128 stands for zero in the data rows.
Here are some points, each followed by its number:
[137 172 123 109 118  97  74  95  97 119 101 131 132 150 116 102  84  77  65 133 178 140  92  90] 0
[133 152 171  82 116 141  87  88 111  93 111 125  95 100 122 148 106 103 114 147 133  89  80  87] 1
[160 140 161 148 153 155 175 122  99 101 112 155 100 117 140  74 113 112 121 149 126 108 103 107] 2
[111  67 100 136 135 102 103 156 159 164 187  62 163 144  94 105 171 168 137  86 114 155 172 179] 3
[149 160  87 126 188 145 102 114  69 135  71 148 131 146 142 135  94  91  91 144 168 148 118 106] 4
[156 138 143 136 144 163  74 123  94 117 114 167 100 110 156  87 107 107 121 157 152 134 127 109] 5
[111 129 109 103 109 128 162 117 163 130 119 169 194 197 134 153 102 113 101 117 159 174 158 145] 6
[ 64 115 102 163 156 168 176 188 134 186 152 121 119 103 125  82 167 166 161 117  90 120 146 155] 7
[101 117 122  76  80  67  92 102 151 133 155  94 181 170  82 111 170 168 117  70 121 171 185 188] 8
[148 152 131 128 161 153 182 109  89 117  94 132  98 123 138  91 107  96 100 151 145 123  94 101] 9
[153 140 120 114 129 119 108  99 107 117 102 133 150 189 185 171  82  85  96 173 196 196 144 116] 10
[126 149 190  83 110 153 132  90 116  84 121 133 100  90 111 181 115 115 130 137 115  72  78  90] 11
[152 158 142 107 138 134 156 101 101 106 103 134 111 126 121 164 101  97  98 143 143 106  83  93] 12
[135 167  97 148 165 127 132 100  71 148  86 143 103 151 166  99  90  73  78 175 206 197 128 108] 13
[124 131 100 129 152 155 105 131 161 116  78 179 149 132 116 178 112 114 110 113 133 131 132 125] 14
[150 143 168 111 138 163  79 107  99  97 114 143  92 100 135  79 110 107 120 150 133 106  94  97] 15
[122  61 106 143 135 106 179 161 160 164 195  67 161 145  90 120 167 166 132  90 114 152 171 175] 16
[211 117 152 158 148 128 163 127  85  86 112 119 108 146 189 158 101 101 127 182 166 154 121 106] 17
[148 149 102 142 174 154 109 113  72 146  94 162 110 135 165 171  94  83  97 163 196 182 128 102] 18
[205 119 163 140 131 127 111 126  87  79 116 118 117 137 182 103  99 107 136 175 155 141 120  99] 19
[208 118 141 147 153 124 164 121  87  87 108 120 107 149 180 139  97  97 120 178 174 162 114 100] 20
[105  81 108 102 105  81 102 146 153 157 187  85 175 148  84 171 166 167 134  72 121 158 181 176] 21
[134  47 106 190 187 168 158 183 169 173 191  56 145 131 108 179 164 169 145  99 104 133 164 167] 22
[132 146 198 111 119 156  92  97 118  80 123 138  90  96 127 158 120 121 137 143 105  73  80  96] 23
[ 63 128 100 150 143 155 149 187 125 183 150 135 115  95 128 153 167 163 173 114  89 116 145 151] 24
[ 92 152 128 147 109 105  91 139 126 146 131 128  86  79 144 146 170 165 190 135  77  99 127 144] 25
[ 74 146 110 142 122 129 154 175 116 172 147 145 110  91 132 133 166 166 178 119  85 103 140 146] 26
[110 119 105 103 110 128 122 119 167 139 134 156 202 201 128 131 117 125 102 104 157 184 173 158] 27
[102  94 107  94  97  74 109 130 152 151 175  86 174 155  83 109 172 168 127  71 122 161 179 182] 28
[156 164 151  63  55  82  89  93 147  95 125 140 199 192  81  89  67  80  55  97 155 108  86  92] 29
[108  87 104  98 100  78 145 137 153 153 180  88 176 151  93 163 165 167 131  81 118 156 181 179] 30
[133 145 205 114 118 158 173  97 119  76 125 133  85  86 131 107 125 127 146 148  99  67  81  99] 31
[100 152 144 142  92  91 114 119 132 128 128 127  82  70 150 165 166 163 194 142  73  88 124 137] 32
[103 114 117  84  84  60 180 105 151 131 157  91 175 172  84 120 168 167 114  75 121 165 178 187] 33
[116 156 146  78  82  93 157  63 143 100 112 117  65  39  99 135 115 102 122 130  99  69  71  89] 34
[121 137 120 133 136 134 161 103 162 105  79 153 110  99 100 136 128 122 113 113 111 104 110 124] 35
[150 147 165  89 121 134 172  89 105  91 111 126  97 127 143 133  93  93 107 163 150 107  81  85] 36
[148 146  79 127 184 124  80 128 126 130  65 134 139 137 129 170  99 102 104 125 139 131 118 116] 37
[116  59 102 190 188 175 124 186 168 176 181  72 139 128 112 114 167 166 152 104 104 133 159 163] 38
[134 163  89 144 184 142 106 107  65 152  75 148 108 135 151 165  95  86  88 160 191 177 125 108] 39
[153 158 145  98 103 112 111 110 125 101 111 142 146 135 101  73 102 106 101 116 127  95  87  96] 40
[160 136 187 104 129 160 109 102 102  78 114 122  98 117 153  99 108 108 127 161 132 101  88  91] 41
[212 122 143 121 156 135 167 113  86  80 105 115 108 154 190 128  92  92 119 188 166 146 111  99] 42
[108  71 100 125 122  91 158 150 157 162 187  67 161 149  92 144 173 167 134  80 116 157 170 178] 43
[ 69 118  99 155 153 170 178 186 133 183 147 119 114 110 130 178 165 164 167 116  89 117 145 155] 44
[153 161 142  98 103 110  97 106 118 101 109 140 137 141 102 126  97 101  96 119 137  98  84  93] 45
[158 138 158 144 140 151 132 129 108 104 116 161 120 111 142 135 116 117 136 146 124 108 119 111] 46
[112  76  99 112 117  95 137 146 156 157 185  72 163 153  97 124 166 167 132  88 110 148 174 180] 47
[115  83  88 155 154 169 141 159 192 152 143 152 150 142  92 101 153 148 117  91 119 142 152 163] 48
[120 151 178  74 100 134  80  70 129  86 111 108  80  99 123  80 115 110 125 148 108  61  56  83] 49
[138 152 166  79 116 146 101  85 111  93 111 124  98 108 128 120 102 101 113 146 134  88  81  87] 50
[110  78 105 102 110  86  91 145 154 158 187  81 169 148  89  93 165 168 134  82 116 155 180 177] 51
[118 145 132 105 106 110 176  89 150 103  97 145  98  69  93 142 133 124 119 104 107  91 106 115] 52
[ 72 141 106 145 129 139 119 181 117 176 147 143 109  97 132 167 167 168 177 120  87 105 140 147] 53
[ 77 146 109 144 124 128 138 171 118 168 142 135  99  92 142 119 168 163 179 130  80 103 137 146] 54
[209 119 161 136 149 142 182 123  86  80 112 121 102 138 175 104  99 101 126 177 155 134 108  98] 55
[136 145 184 167 110 119  96 115 126  96 128 135  82  82 154 126 140 138 167 155  94  92 105 120] 56
[136 147 188  75 115 155 138  93 109  85 119 137  99  92 123 135 107 111 126 143 126  81  84  85] 57
New points follow, each followed by the numbers of its three nearest points above by angle, nearest first.
[163 135 148  97 102  97  96  89 117  90 113 115 132 157 193 138  84  93 124 186 179 159 118  90] ~ 10 19 42
[161 134 202 110 118 159 125 107 101  73 123 130 101 109 156 123 107 117 139 163 124  90  92  90] ~ 41 57 23
[137 144 150  91  79  84  82  71 136  96 113 104 128 179 218 160  83  98 144 203 163 147 111  95] ~ 10 19 42
[130 146 107 119 137 117 172 104 121 127  95 136 155 185 163 165  91  91  88 152 190 199 145 124] ~ 10 6 13
[140 141 199 133 129 166 168 105 113  82 121 135  80  94 138 116 130 123 142 149 110  90  88 103] ~ 31 57 41
[160 135 150 124  93  94 126  92 119  95 109  96 140 186 215 120  87 100 134 192 175 175 139 114] ~ 10 19 42
[131  47 110 190 180 161 144 186 167 174 196  68 145 130 101 171 165 166 146  88 108 137 166 165] ~ 22 38 16
[165 140 160  95 134 144 159  98  97  90 109 130 101 129 148 113  97  93 107 163 156 119  94  88] ~ 36 41 55
[107 110  96 106 118 141  93 138 172 145 138 177 204 182 118 102 118 127 107  96 153 179 173 155] ~ 27 6 48
[113  90  84 137 148 181 174 170 193 151 136 210 164 158 103  86 133 138 110 100 130 142 155 150] ~ 48 27 6
[105 153 153 132  77  85 102 114 128 123 131 130  84  58 150 174 160 165 200 141  71  89 126 131] ~ 32 25 56
[140 159 149  93 121 128 129  97 104 104 108 134 115 115 118 154  96  94  99 140 146 104  87  87] ~ 12 1 50
[135 141 173 181  98 114  76 124 121 105 128 133  84  91 162  77 137 134 162 158 113 115 119 121] ~ 56 15 25
[113  80  88 143 152 173 105 162 193 157 146 162 161 142  93 143 148 147 118  85 120 147 158 162] ~ 48 38 22
[ 75 145 116 136 119 131 105 175 116 171 148 147 116  84 128 160 160 165 185 128  85 103 147 144] ~ 53 26 54
[113 123 102 154 150 167 161 128 183 112  77 183 132 131 108 159 125 122 108 113 128 132 126 133] ~ 14 35 48
[104 113  97 147 145 187  90 141 192 123  87 204 147 136 103  77 131 127 111 102 126 135 137 141] ~ 48 14 27
[126 137  99 128 156 140 147 121 155 114  73 157 131 114 111  89 116 113 113 110 124 117 120 123] ~ 35 14 9
[ 70 134 107 142 133 148 100 187 120 179 151 141 115 100 125 181 160 166 171 117  89 107 146 149] ~ 53 24 26
[115  79  85 143 151 170  78 168 191 159 151 157 168 152  91  73 147 144 116  90 128 151 162 162] ~ 48 38 3
[104  75 102 177 175 178 132 182 159 179 170  86 134 121 112 123 167 165 155 109  98 131 155 162] ~ 38 22 7
[114  81  80 140 155 165  88 166 191 163 151 154 175 152 100 130 147 143 120  89 130 159 163 165] ~ 48 38 3
[149 141 147  94  89  89 128  78 125  93 114 111 134 181 222 174  79  91 128 202 187 177 130  97] ~ 10 42 20
[117  80  90 146 148 167  77 163 190 155 148 159 159 148  91 144 145 146 116  89 124 146 156 162] ~ 48 38 3
[176 125 190 203  84 101 141 138  97  93 123 101 105 125 184 185 109 119 151 172 139 127 123 107] ~ 17 19 20
[113  80  92 144 145 156 101 165 188 157 157 154 163 139  86  95 151 149 117  81 125 148 163 161] ~ 48 3 38
[136 147 106 114 142 124 181 103 104 130  95 144 156 181 169 172  81  81  86 158 202 203 150 116] ~ 10 13 18
[104 107 115  81  85  68 163 114 148 138 167  96 177 166  83 127 166 168 121  73 120 164 180 185] ~ 33 30 28
[144 160 154  79  86 105 180  90 129  95 117 135 132 129  94  83  94  99  97 118 129  75  70  85] ~ 40 45 36
[157 163 148  73  95 110  91 100 115  99 113 146 149 138 101 183  84  92  91 128 141  93  90  87] ~ 45 1 29
[106 115 102 152 141 181 132 136 194 117  85 201 141 122  99 134 131 126 111 101 126 132 135 134] ~ 14 48 35
[105 103  81 133 142 187  85 163 193 147 119 222 164 145 106 182 128 131 113  96 133 147 153 144] ~ 14 48 27
[158 151 131 115 137 126 140 120 114 109 102 148 146 135 115  99 102 108 112 126 133 109 107 104] ~ 40 45 9
[115  83  95 150 148 159 123 161 189 152 148 155 152 138  87 171 151 149 112  83 118 141 156 163] ~ 48 22 38
[104 124  90 135 136 156  99 138 174 131  99 197 168 151 113 134 115 116 106 107 148 158 144 135] ~ 14 27 6
[173 130 174 154  83  92 109 110 106  89 116 101 116 140 193  73  99 114 153 186 139 125 119 100] ~ 19 55 41
[135 184 110 138 147 101 148  93  63 139  90 147 114 144 151  82  78  69  60 164 210 184 119  96] ~ 13 39 0
[146 135 191 217  60  83 130 133 112 107 123  94  98 104 178  98 130 137 174 171 114 110 125 117] ~ 56 32 19
[139 170 124 116 138 110 100 101  82 124  94 139 113 138 125 103  89  82  75 144 177 142 100  91] ~ 0 13 4
[154 138 150 110  99  92  91  88 123  91 112 105 121 162 199 185  92  96 134 191 168 148 108  93] ~ 10 19 17
[106  70 103 188 180 174  89 184 162 178 173  82 131 124 113  84 165 167 150 108  99 130 154 164] ~ 38 22 3
[159 161 150  91  90 102  77 107 125  97 118 146 144 143  95 165  96 101  91 112 133  89  82  93] ~ 45 29 40
[169 167 146  72  68  91 140 111 140  96 122 146 181 175  91 136  80  89  71 110 149 109  94  98] ~ 29 45 40
[112 123 102 142 144 166 159 131 178 115  79 191 145 120  99 162 120 122 115 105 132 132 134 129] ~ 14 35 48
[ 97 152 136 143  89  88 173 122 130 134 131 128  79  71 144 165 169 165 193 139  77  96 124 137] ~ 32 25 54
[149 134 186 225  59  77 151 126 113 102 113  63  94 117 195 118 128 135 178 182 108 102 116 116] ~ 56 32 19
[136 143 146 114  80  79 154  85 131 103 114 115 166 204 203 100  86 100 127 181 176 185 147 118] ~ 10 6 42
[138 145 199 171 112 124 182 113 123  85 138 155  84  87 134  87 138 137 156 138  98  83  98 108] ~ 31 56 2
[194 121 176 171 133 157  95 138  88  91 121 134 104 121 177 138 110 109 141 170 146 133 119 108] ~ 19 17 46
[ 98  97  71 142 158 190 152 167 198 156 117 203 162 145 106  83 139 133 115 101 130 156 150 154] ~ 48 7 27
[155 144 162 133 138 146 167 119 107  97 114 154 115 118 126 112 115 118 123 139 122  97 100 104] ~ 2 31 46
[125  55 100 158 160 128 179 167 165 168 191  56 153 144 100  93 170 168 139  93 104 148 167 175] ~ 16 43 3
[144 142 130 111 111 106 159  97 120 114 106 126 165 195 186 161  87  90 104 167 188 195 147 121] ~ 10 6 13
[102 107  78 134 146 169 146 156 187 153 118 205 172 166 115  94 125 125 106 107 140 162 153 148] ~ 48 27 6
[104  99  96 145 145 191 148 152 199 136 113 206 147 128  91 142 140 141 120  96 121 132 145 148] ~ 48 14 44
[102 114 121  78  81  67  95 106 148 133 159 100 183 165  81 131 167 166 119  71 125 169 184 188] ~ 8 28 33
[166 168 147  65  68 101 118 102 144  96 121 132 173 165  89  89  82  87  77 117 145  98  84  95] ~ 29 40 45
[105 153 150 132  79  89 149 108 130 122 129 126  83  61 155 105 165 165 206 142  69  84 125 131] ~ 32 25 56
[112  83  78 154 157 173  85 170 195 159 144 174 154 154  98  86 146 142 113  94 124 149 152 161] ~ 48 38 3
[122 147 204 114 115 157 167  93 123  80 125 133  86  75 126  90 135 127 153 144  99  69  81  97] ~ 31 57 23
[159 144 131 146 173 165  96 119  86 121  95 145 103 124 145  83 108 102 112 157 143 125 107 107] ~ 5 15 4
[148 167 136  68  77  90 169  91 131 103 109 136 187 190  97 175  68  72  52 115 176 139 103  99] ~ 29 45 6
[149 138 201 139 122 164 154 117 103  82 129 145  92  98 144 102 121 121 143 150 123  98  96 100] ~ 31 41 2
[131 142 169 182 108 113 112 124 125 109 128 144  87  94 149 116 142 135 159 149 108 113 116 120] ~ 56 32 25
[178 126 194 199 111 132 110 139  94  89 130 135  92 117 173 108 117 119 140 167 133 122 113 108] ~ 19 56 46
